Where one turn sends some rows of the set: a few examples, then the rows asked:
liki: [  0.0 -18.1   9.3 -13.8  14.6  -5.1   1.2  -7.3  21.2   9.2 -33.2  25.3
   2.4  -9.4  30.3 -23.4 -30.0  17.0]
Tibir: [ 30.7  -3.1 -17.1  -4.3  -4.9  -5.5  23.1  -3.4   9.1 -15.0 -37.0  -7.9
  -3.3  -6.8  12.2   1.9 -27.3 -11.7]
div: [  8.9 -29.5  -6.9  -3.1  30.2   6.5 -54.4  -0.2 -27.8 -15.6  -0.6 -16.5
  22.1  -1.1  16.2   8.7 -14.6 -34.5]
kulif: [ -8.8 -35.2  -2.6 -27.3  22.0 -25.8 -30.0  -4.7 -13.2  18.7  11.5   4.8
 -12.2 -20.6   9.7  19.8 -48.3  30.9]
Lazu: [  3.6 -19.7  26.8  10.2  26.1  19.2  21.7  -1.7 -34.8   9.8  14.5  -1.5
  16.9 -28.0 -18.2  -2.9 -30.1  13.3]
zivup: [ 24.2  34.0  11.9 -19.5  24.4   8.3 -16.5  -3.1  21.0 -31.1  25.2  26.7
 -12.4   5.0  -2.6 -10.7  17.8   3.7]
Sug: [  0.7  -7.4   7.1 -36.6  48.9 -14.3  -9.6   8.9 -34.0 -19.3   8.2   5.6
  -1.5  13.2  10.5 -36.4   1.9 -20.1]
kika: [ 23.3 -25.1  28.4  -5.3  23.7  18.4 -37.0   9.7 -23.2 -17.9  34.5 -20.9
 -29.1 -20.1  16.7  12.9 -32.6 -13.2]
Muf: [  3.0  -6.1  -3.0  42.8  22.4 -23.7 -41.5 -14.9   4.7 -14.1  41.3 -12.7
 -16.0  -2.3   5.9  23.8   3.6  -8.0]
baf: [  7.8   6.0   4.6  -8.0  11.8 -25.0  -4.8 -17.9  19.6 -19.6 -13.1  15.0
 -51.0 -39.6   9.8 -22.2 -18.5   9.9]
muv: [ 12.3  27.2  -0.1 -13.3 -10.0 -15.8  -7.8  -0.4  31.1 -19.5  -3.6  15.8
 -34.7 -20.2   8.3 -26.3   9.4  -9.8]
vek: [ -5.0   5.0 -20.8  30.0  11.7   4.6 -22.2 -23.7 -17.4 -16.2 -18.6   4.0
  24.9 -42.6  -9.6  15.8  -5.6  11.4]
sopi: [ 13.0  -0.8 -18.1 -26.3  -4.3  27.8 -21.3   3.2 -17.3 -14.8  -7.0 -20.2
   3.8   0.5  21.6  38.1 -33.5 -10.1]
bulas: [-31.3 -14.7 -18.4 -27.5   5.7  -5.4 -11.1  -7.1 -31.4  33.2  25.8  -2.4
  -7.8  10.1 -10.3  19.0  -2.9  23.9]
ket: [  0.7 -10.8   2.8  10.9  -9.9 -12.6 -49.6   9.7   0.3  18.4  38.1 -17.2
 -22.3 -22.9  -3.7  23.8  12.3  15.3]
Dusar: [  6.9 -16.0  -9.6  34.1  11.3 -24.0  19.2   4.9 -16.7   3.5  -2.2 -34.7
   0.0  16.6  11.0  10.4  -1.0  -4.5]
Lil: [ -6.6 -24.3 -16.0  -6.9  15.9 -21.7  25.4  -5.9 -29.0  18.9  11.0  13.8
  -9.2  21.2  -8.7 -29.9   2.4 -10.6]
Mogof: [  8.3 -25.3  17.6  -4.4 -13.7  13.1 -45.1  13.1  -4.3  10.8  29.9 -22.1
 -28.4 -29.8   9.8  21.3 -25.6  -6.1]
saka: [-10.7 -17.1  15.0  -6.3  21.5  15.4 -19.4 -21.1  -2.9  -4.1  12.5  31.9
 -25.2  -1.8   7.8 -50.2  -3.9 -34.7]
goten: [ -7.5  23.6  -4.1  -9.1  32.8 -17.2  13.3  -4.6 -35.8 -19.5   6.1   7.8
  -2.0 -35.9 -17.7  -8.9   2.1  36.8]
petu: [  5.8  11.0   0.4  29.0  26.2  18.0   8.1  -5.2 -18.7 -21.8   8.0  28.1
  36.0   3.8  17.8 -11.4  -8.9   2.5]
Nef: [ -6.7  -2.3  16.1 -18.1  -8.1  -4.8   0.4  -2.5  13.7   4.1   8.9  22.2
 -39.8 -14.0   5.7 -47.8  -4.8 -21.2]
meb: [ -0.4   8.4 -18.9   3.9  31.0 -11.0 -13.5  -9.6 -45.3 -29.6  44.5  21.3
   9.3  -9.7  -0.3  20.1 -37.9   4.9]
Veb: [  0.5  19.5 -32.2 -54.9   1.2  10.9 -13.7 -12.3 -11.0  -7.9   8.4  21.1
   3.3  10.0 -16.4  15.6  -3.9  -3.8]
namal: [  7.5  21.5   3.1 -27.9  -2.3   1.1 -19.4   4.6  13.8 -19.7  30.4  32.1
 -24.9   5.8  12.8 -30.6   6.9 -26.8]
vot: [ -4.1 -22.3  16.0   4.2   4.4  13.0 -46.7  -7.4   4.7  25.2  14.5   0.0
 -17.8 -34.0  -2.1  16.3   4.1  38.1]
fevak: [-16.4  32.4  -6.9 -26.7  27.3 -27.2 -12.8 -26.7  29.3 -23.1  -1.8   6.3
   5.4   2.3 -16.4  12.5  -7.2 -10.4]
guz: [ 16.7 -20.5   9.6  28.3  -2.1  -8.1 -41.6  17.0  -5.4  -0.1  46.4 -20.7
 -15.7  -3.5  17.2  17.6  -4.9 -18.0]
vozak: [ 10.4  -6.2  16.2  11.5  33.4 -26.1 -10.0   1.5  15.8   6.2  14.3 -25.5
  22.4   4.4 -25.9  26.2   6.6  12.9]
desa: [-31.3   4.2  -2.1  -8.6  17.3  15.3   2.5 -34.5 -23.1 -18.1  -1.1  17.1
   2.4 -33.1  -3.8  -1.6 -52.7 -17.3]

Muf turns into saka
petu turns into Lazu
Now find these:
kulif turns into fevak
muv turns into guz
sopi turns into Tibir

